A single turn carries every row of the set below to another of its rows. Some are shown first; where does it send the rows asked next?
Z840: 1.78; 0.10; -0.74; 0.41; -1.55; -0.89; -1.12; 1.25; 1.52; 0.50; 1.68; 1.13; -0.27; 1.13; 0.77; 1.20; -3.77; 0.45; 1.22; 0.93; -0.30; -1.71; 1.09; -4.89; 1.06; 1.06; 0.31; -1.11; -1.56
Z635: 1.23; -0.40; -0.25; -0.32; -2.22; -1.06; 0.34; 1.02; 1.24; -1.17; 1.24; 2.02; 1.02; 0.98; 0.68; 1.75; -0.67; -1.14; 1.55; 1.63; 0.33; -0.56; -0.31; -2.54; 0.84; 2.29; -3.21; -0.95; -0.65
Z564: -0.76; -0.05; 3.31; 0.51; -3.24; 0.30; 0.25; -1.14; 0.79; -0.76; -0.85; 1.62; 1.01; 3.08; -2.71; -1.74; -1.31; -2.57; 1.06; -1.09; 0.91; -0.41; -1.53; -2.77; 0.66; -3.80; 2.33; 0.03; 0.70
Z398: 0.35; 1.14; 0.08; 0.58; -2.64; 0.29; 0.65; -2.58; 3.56; -0.63; 0.88; 1.06; 1.29; 1.86; -0.33; 1.10; -1.81; 1.49; 2.51; 0.19; 0.27; -3.79; 0.89; -3.75; 1.80; -1.87; 1.96; -1.17; 0.83
Z153: 0.22; -1.14; 1.01; -0.19; -2.91; 1.07; 2.09; 2.30; -1.52; -2.91; 0.48; 1.87; 1.09; 2.97; -0.71; 2.97; -3.34; 0.38; -1.13; -0.16; 1.16; -0.06; -0.19; -3.82; 2.41; 0.01; 0.71; -1.91; -0.68
Z620: -1.16; -1.00; 1.88; 0.86; -3.29; 1.04; 1.54; -0.84; -1.10; -2.79; 0.71; 1.45; 1.72; 2.19; 0.23; 1.44; -4.02; 0.72; 1.79; 0.15; 1.22; 0.59; -1.12; -3.15; 1.97; -2.54; 3.05; -0.95; 2.27
Z561: 0.44; 0.30; 1.57; -0.10; -2.10; -0.13; 0.42; -1.53; 0.91; -0.32; 0.58; 2.60; 0.84; 1.17; -0.27; 1.31; -0.64; 1.24; 3.35; 0.72; 0.55; -1.68; -0.36; -2.15; 1.66; 0.62; -3.54; 1.09; -1.49
Z521: -0.48; -2.11; 1.04; 0.76; -4.16; -1.52; 1.43; -0.53; -0.76; 1.30; -0.71; 1.42; 1.24; 1.29; -3.95; 0.31; -1.75; -1.84; 1.37; 1.67; 0.24; -1.18; -0.37; -3.49; 3.19; -2.77; -1.21; 0.69; -3.48
Z71: -1.55; 0.11; -0.88; 0.83; -3.37; 2.25; 1.74; 1.93; -0.66; -2.01; -0.61; 0.56; 0.07; 1.04; -0.84; 2.58; -4.20; -2.72; 1.45; -0.25; 0.82; -1.30; -1.36; -3.43; 1.56; -1.46; 2.04; -0.86; 0.76
Z595: 0.18; -3.27; -0.12; 0.89; -2.97; -4.02; 1.13; 0.58; -1.27; 0.00; 0.66; 1.74; 1.34; 1.75; -1.80; 0.11; -2.05; -2.79; -0.10; 1.98; 0.21; 0.89; -0.03; -3.29; 1.83; -2.18; -0.26; -1.27; -1.90
Z98: 1.18; 1.00; -1.49; 0.76; -2.57; -0.82; 0.49; -0.93; 2.82; -0.11; 1.21; 0.08; 0.70; 0.34; 1.00; 1.67; -2.44; -0.66; 0.88; -0.07; -0.57; -1.98; 1.03; -4.72; 0.10; -0.18; 1.84; -2.42; 1.28
Z159: 0.55; 0.69; 4.47; 0.45; -3.47; -0.18; -0.20; -1.44; -1.22; 0.25; -0.46; 1.74; 2.52; 2.94; -3.36; -0.70; -3.12; -1.04; -0.66; 0.92; 0.51; -0.15; -2.24; -3.27; 2.10; -1.40; 0.30; 0.16; -1.46
Z922: -0.12; 0.27; 1.18; 0.66; -3.04; 0.05; 1.17; -3.41; 2.09; -0.90; 0.93; 1.61; 1.78; 1.04; 0.05; 0.89; -0.15; 0.56; 4.06; 1.35; 0.24; -0.52; -0.42; -2.11; 1.07; -0.54; -1.53; -0.31; 2.24
Z183: -0.87; -2.49; 1.71; 0.82; -4.02; -1.97; 3.16; -2.54; 0.45; -0.03; 0.16; 1.22; 2.39; 2.49; -2.94; -0.66; -0.09; -0.99; 0.82; 1.30; 0.56; 0.13; 0.62; -2.91; 2.62; -3.67; 0.80; -1.13; -0.95
Z70: -1.46; -1.49; -0.39; 1.29; -3.79; -2.47; 2.86; -1.51; -0.01; 0.96; -0.24; -0.05; 1.61; -0.13; -1.52; -0.39; -1.36; -4.46; 0.84; 0.09; 0.21; -0.27; -0.12; -3.12; 1.28; -2.76; 1.12; -0.62; -1.34
Z571: 0.53; 0.71; 1.55; 0.97; -1.19; -1.37; 0.78; 0.60; -1.95; 0.08; 0.24; 2.01; 0.29; 3.42; -3.35; -0.07; -3.75; -3.36; -1.57; -0.77; 0.32; -0.15; -0.43; -2.86; 2.01; -0.08; -0.53; -0.86; -1.38
Z605: -1.27; 0.51; 2.46; 0.35; -3.18; 2.23; 2.16; -0.54; -1.95; -0.93; -0.36; 1.11; 0.98; 0.90; -0.53; 2.18; -4.22; 0.89; 1.14; -1.67; 1.24; -1.22; -1.02; -3.65; 2.56; -1.05; 1.01; 1.06; -1.92
Z859: -0.54; 0.52; -1.39; 0.72; -2.07; 0.00; 1.40; -0.64; 2.34; -0.83; 0.57; 0.95; 0.35; 0.61; 0.88; 0.92; -0.40; -2.62; 3.28; 1.35; -0.06; -0.61; -0.36; -2.15; -0.33; 0.62; -1.25; -1.24; 1.57
Z554: 1.55; 0.24; 1.24; 0.11; -2.93; 0.15; -1.23; -0.53; 2.34; 0.06; 1.60; 1.60; 1.33; 1.79; -0.75; 1.01; -3.23; 2.35; 2.54; 1.46; 0.39; -3.38; 0.56; -4.22; 3.24; -0.12; 0.24; 0.06; -1.45
Z943: 0.56; -0.31; 1.18; 0.90; -3.70; -1.05; 0.75; 0.61; 0.04; -1.12; 0.53; 1.04; 1.10; 1.98; -3.03; -0.24; -2.11; -5.20; -0.63; -2.14; 0.60; -0.04; -0.46; -3.22; 1.58; -1.41; 1.13; -1.51; 2.15

Z183 moves to Z70
Z554 moves to Z398
Now these:
Z605 moves to Z620
Z159 moves to Z564
Z561 moves to Z922

